Where one turn sends some rows of the set: a few examples, then the rows asked
gera: .33	-.15	-.53	-.12	-.26	-.17	.05	.07	.50	.02	.49	-.12	.11	.09	.29	-.51	.11	.07
tufis: .25	-.01	-.37	-.11	.37	-.14	.02	.06	.30	.06	.56	-.05	-.22	-.01	-.13	-.07	-.03	.00
sos: .57	-.18	-.30	.22	.11	-.12	.15	-.14	.40	.19	.68	.02	-.29	-.03	.54	-.10	.02	-.15
dodev: .53	-.27	-.59	.12	.21	-.20	.21	.00	.37	.03	.48	.24	-.04	.04	-.18	-.35	-.13	-.13
Bomeg: .50	-.39	-.58	.15	.28	-.26	.25	.01	.38	.02	.52	.17	.14	.09	-.11	-.39	-.02	.02
raku: .32	-.11	-.47	-.13	.45	-.07	.05	.15	.42	.20	.61	.07	-.02	-.03	-.06	-.02	-.01	.00
sogup: .36	-.09	-.55	-.29	-.14	-.06	.06	.08	.46	.01	.47	.07	.17	-.02	.37	-.50	-.12	-.10
laba: .53	-.18	-.14	.24	.22	-.12	.07	-.05	.16	.11	.64	.08	.01	-.06	.59	-.16	-.04	.03
gobet: .30	-.04	-.56	-.23	-.15	-.41	.13	.14	.26	.00	.47	-.06	.13	.04	.33	-.43	.00	-.15
fid: .49	-.25	-.43	.14	.25	-.29	.26	-.03	.25	-.13	.50	.09	-.01	.04	-.12	-.40	-.11	-.03
zogig: .20	-.29	-.65	.03	.13	-.35	.03	-.13	.40	-.11	.64	.01	-.04	.06	.67	-.07	.13	-.11
baz: .10	-.16	-.57	.21	.02	-.07	-.14	-.10	.38	.00	.61	.15	-.08	.15	.62	-.23	.04	-.02
lam: .54	-.31	-.28	.15	.20	-.29	.05	-.07	.36	.36	.55	.07	.03	-.01	.52	-.07	.04	-.15
nam: .22	-.24	-.42	-.06	.14	-.17	-.24	-.18	.34	-.06	.42	.16	.00	.04	.61	-.20	-.06	-.13
toki: .27	-.16	-.35	-.12	.42	-.07	.05	.02	.40	.04	.57	-.08	-.02	.02	-.07	-.09	.08	.19

fid moves to -> Bomeg
sogup moves to -> gobet
Where do these go?
toki moves to -> raku
lam moves to -> sos
zogig moves to -> baz

Where one turn sends some rows of the set: a few examples, then the rows asked
Fival: -.10	-.14	-.07	-.08	-.11	.19	-.15	.07	-.28	.11	.04	-.02	.09	.01	.03	-.13	-.12	.10	-.15	-.10	-.09	.33	-.30	.01	-.06	.06	.02	.02	-.22	-.12	-.09	.38	.04	.14	.03	.02	-.20	-.14	.02	-.31	.41	-.27	-.39	-.05	.09	-.11	.26	-.23	-.05	-.06	-.03	.27	-.11
Dig: -.10	-.16	-.16	.04	-.08	-.17	-.12	-.20	.16	-.30	-.12	-.31	-.31	-.22	.00	-.11	.00	-.14	.02	.03	.01	.18	-.20	.11	-.18	.34	-.06	.20	.20	-.20	.12	.40	.25	-.22	-.07	.15	-.01	.13	-.17	-.23	.34	-.24	.06	-.06	.45	-.19	.06	.01	.00	-.08	.06	.28	-.24
Siku: -.18	.07	.00	-.14	.00	.19	-.03	.23	-.31	.11	.08	.18	.04	-.04	-.02	-.05	-.11	-.12	-.26	.12	-.30	.13	-.05	.05	-.11	.12	.09	-.14	.04	-.29	.07	.21	-.19	.13	-.14	.06	.14	-.15	.20	-.36	.15	-.16	-.27	.01	.03	-.15	.12	-.28	-.08	.06	-.01	-.04	.10
pitu: -.26	-.13	-.20	.21	-.03	-.10	.03	-.25	.12	.17	-.20	.18	.03	.05	-.40	.11	-.03	-.01	-.32	-.12	-.09	.01	-.05	.03	-.05	.01	.26	-.11	-.19	-.11	.04	.22	.04	-.22	.10	-.11	.03	.01	.19	-.18	.05	-.04	-.08	.09	.01	-.43	-.04	-.03	-.46	.04	.03	.29	-.06
futu: -.16	.04	-.16	.22	-.26	-.25	.08	-.04	-.15	-.37	.03	-.01	.06	-.08	-.13	.09	.10	-.02	-.14	.01	-.44	.04	-.06	.29	-.06	.19	.11	.22	.12	-.19	-.12	.32	.04	-.28	.00	-.03	-.12	-.08	.09	.13	.44	.02	.31	-.25	.11	-.16	.16	-.05	.01	-.14	.10	.24	.23
Kul: -.17	-.16	-.42	.03	-.09	-.03	-.13	.29	.36	-.27	-.16	.07	-.14	-.03	-.18	-.14	-.39	.01	-.15	.00	.03	.02	-.09	-.10	-.24	.51	.20	.01	.15	.06	-.01	.19	.00	-.03	-.30	-.07	-.09	.11	-.05	-.07	.23	-.13	-.36	-.06	.33	-.17	.12	-.05	-.10	.20	.17	.09	-.03
Noza: -.06	-.07	-.05	-.09	-.18	.11	-.34	-.07	-.51	-.07	-.03	.00	.08	.05	-.04	-.02	.15	-.11	-.04	-.07	-.27	.11	-.27	.06	-.20	.10	.04	.12	.14	-.19	.07	.31	-.24	-.08	-.08	.18	-.03	-.18	.18	-.31	.24	-.27	-.08	-.09	-.18	-.16	.14	-.19	.17	-.15	.10	.12	-.21
zovi: .06	-.20	-.03	.03	-.13	-.07	.01	.00	.07	-.28	.06	-.14	-.16	-.03	.08	-.14	-.33	-.14	.21	.31	-.28	-.18	-.05	.21	-.27	.15	.10	-.14	.04	-.11	.05	.41	-.09	.01	.09	.22	-.04	.10	.10	.10	.06	-.07	-.01	-.11	.31	-.16	.14	.01	.17	-.25	-.03	.00	-.02
mazi: -.07	-.14	-.34	-.08	-.21	-.24	.05	.29	.10	-.25	.05	-.02	-.02	-.12	.01	-.14	-.16	-.01	-.05	.30	-.13	-.05	-.09	.04	-.03	-.04	.16	.08	.20	-.09	.01	.21	-.01	-.19	-.07	.00	.16	.07	.00	-.04	.44	-.22	-.55	-.16	-.01	-.29	.29	.36	-.07	-.10	-.02	.08	-.05
fegav: -.20	-.11	-.26	.05	-.10	-.22	-.33	.04	.15	-.49	-.03	.01	-.14	-.09	-.12	.19	-.21	.01	.07	.45	-.19	.06	-.05	.10	-.38	.12	.07	.11	.32	-.11	-.01	.31	-.04	-.08	-.20	.07	.28	-.32	.14	-.13	.02	-.05	-.02	.14	.18	-.08	.07	.22	-.06	.02	-.07	.10	-.05
dusag: -.29	-.01	-.10	-.05	.06	-.09	-.17	.07	.38	-.15	-.17	-.01	.00	-.03	-.42	-.30	-.02	.07	-.07	-.20	-.30	.21	-.04	.18	-.18	.47	.18	.08	.30	-.18	.19	.35	.03	-.08	-.01	.14	.07	.01	-.06	-.20	.21	-.26	-.07	.28	.21	-.27	-.02	-.22	-.11	-.24	.07	.26	-.31
mitav: -.14	-.07	-.36	.06	-.24	-.08	.16	.33	-.06	-.32	.08	-.05	.00	-.15	-.13	.22	.02	-.03	-.20	-.13	-.09	-.05	-.10	.08	-.15	.15	.33	.04	-.24	-.05	-.14	.28	.02	-.15	.07	-.03	-.35	.05	.01	-.05	.62	-.11	.13	-.29	.22	-.23	.22	.08	-.18	-.06	.05	.18	-.07
kalip: -.16	.05	-.13	.26	-.25	-.10	.29	.33	-.05	-.26	.16	.01	.06	.24	-.07	.21	-.12	.07	-.27	.08	-.37	-.03	.14	.08	-.20	.20	.25	-.07	.09	.01	.04	.21	.09	-.02	-.06	-.08	-.24	-.09	.04	-.02	.27	.03	.10	-.01	.09	-.16	.06	.21	-.15	-.18	-.08	.12	.13
Pova: -.16	-.12	-.24	.01	-.01	-.08	-.11	-.50	.17	-.03	-.01	-.01	.14	-.02	-.26	.17	-.06	-.10	-.22	-.26	-.07	.06	-.07	.05	-.14	-.03	.09	.05	-.38	-.18	-.10	.22	-.02	-.17	.09	.09	-.35	-.06	-.03	-.05	-.12	.02	-.02	-.07	.00	-.14	.04	.08	-.11	-.10	.06	.03	-.13
punit: -.04	-.07	-.58	-.02	-.05	-.34	-.33	.01	.25	-.54	.04	-.01	.01	-.12	-.26	-.07	.04	-.06	-.20	.00	-.16	.16	-.13	.05	-.25	.27	.18	.07	.09	-.11	-.07	.22	.00	-.04	-.10	.09	.08	-.14	.23	-.14	.35	-.10	-.60	.27	.12	-.23	.17	-.30	-.04	-.07	.08	.04	-.11
pazu: .10	-.14	.01	.02	-.41	-.28	-.24	-.32	-.13	.11	-.04	-.01	-.08	-.02	.07	.23	-.04	.02	-.20	.03	-.14	.22	-.19	.15	-.26	.01	.08	.02	.13	-.11	-.06	.30	.04	-.18	.05	.11	-.10	-.27	-.03	-.04	.09	.07	-.02	.24	.28	-.40	-.20	-.29	-.15	-.11	-.07	.00	-.13
vuz: -.15	.00	-.44	.20	.03	-.21	.06	-.30	-.01	-.11	.04	.11	-.06	.03	-.31	.15	.05	.03	-.39	-.02	-.04	.06	-.04	.11	-.01	.05	.13	.12	-.08	-.18	-.16	.19	-.05	-.25	.09	.07	-.04	.00	.29	-.26	-.09	-.18	-.13	.05	-.20	-.45	-.10	.11	.07	-.16	.20	-.06	.03
Mimut: -.26	-.26	.02	.02	-.20	-.11	-.12	.05	.27	-.13	-.25	.15	-.13	-.02	-.01	-.28	.06	.02	-.01	.07	-.37	-.05	-.27	-.06	-.28	.32	.22	-.06	.11	-.08	-.06	.24	.13	-.18	.01	-.20	.14	.03	.01	-.16	.40	-.04	.03	-.33	.20	-.21	.43	-.03	.02	-.19	.14	.15	-.23
serup: -.25	.05	.01	.03	-.15	-.09	-.05	.02	.15	.24	-.10	.12	-.20	-.42	-.20	-.02	.09	.21	-.20	-.19	.00	.29	-.16	.10	-.06	.32	.25	.15	.05	.01	-.29	.19	-.19	-.25	.09	-.04	-.16	.08	-.07	-.23	.24	-.22	-.12	.09	.10	-.35	-.09	-.23	.07	.08	.09	.10	-.09
Popas: -.21	-.24	-.20	.07	-.04	-.03	-.32	-.06	.24	-.21	.17	-.24	-.11	-.31	-.09	-.02	-.03	.00	-.15	-.01	-.20	-.01	.01	.13	-.20	.09	.10	.15	.07	-.10	.02	.38	-.14	.16	-.12	.38	.03	-.26	.06	-.10	.11	-.03	-.15	.31	.46	-.20	.00	.03	-.20	-.18	-.13	-.10	-.40
Sesu: -.02	.08	-.04	-.25	-.15	-.35	-.14	.22	.04	-.21	-.04	.13	.11	-.01	-.22	.32	-.21	-.18	-.18	.01	.01	.24	.00	.16	-.27	-.01	.16	.09	-.05	.06	-.15	-.06	-.09	-.09	.00	.01	-.16	-.06	.04	-.23	.03	-.10	-.29	.33	-.17	-.24	.07	-.10	-.02	.05	.15	-.06	-.16

zovi moves to -> Mimut
Popas moves to -> dusag
Where do these go?
vuz moves to -> Pova
serup moves to -> Sesu
kalip moves to -> futu
Siku moves to -> Noza
Dig moves to -> Kul

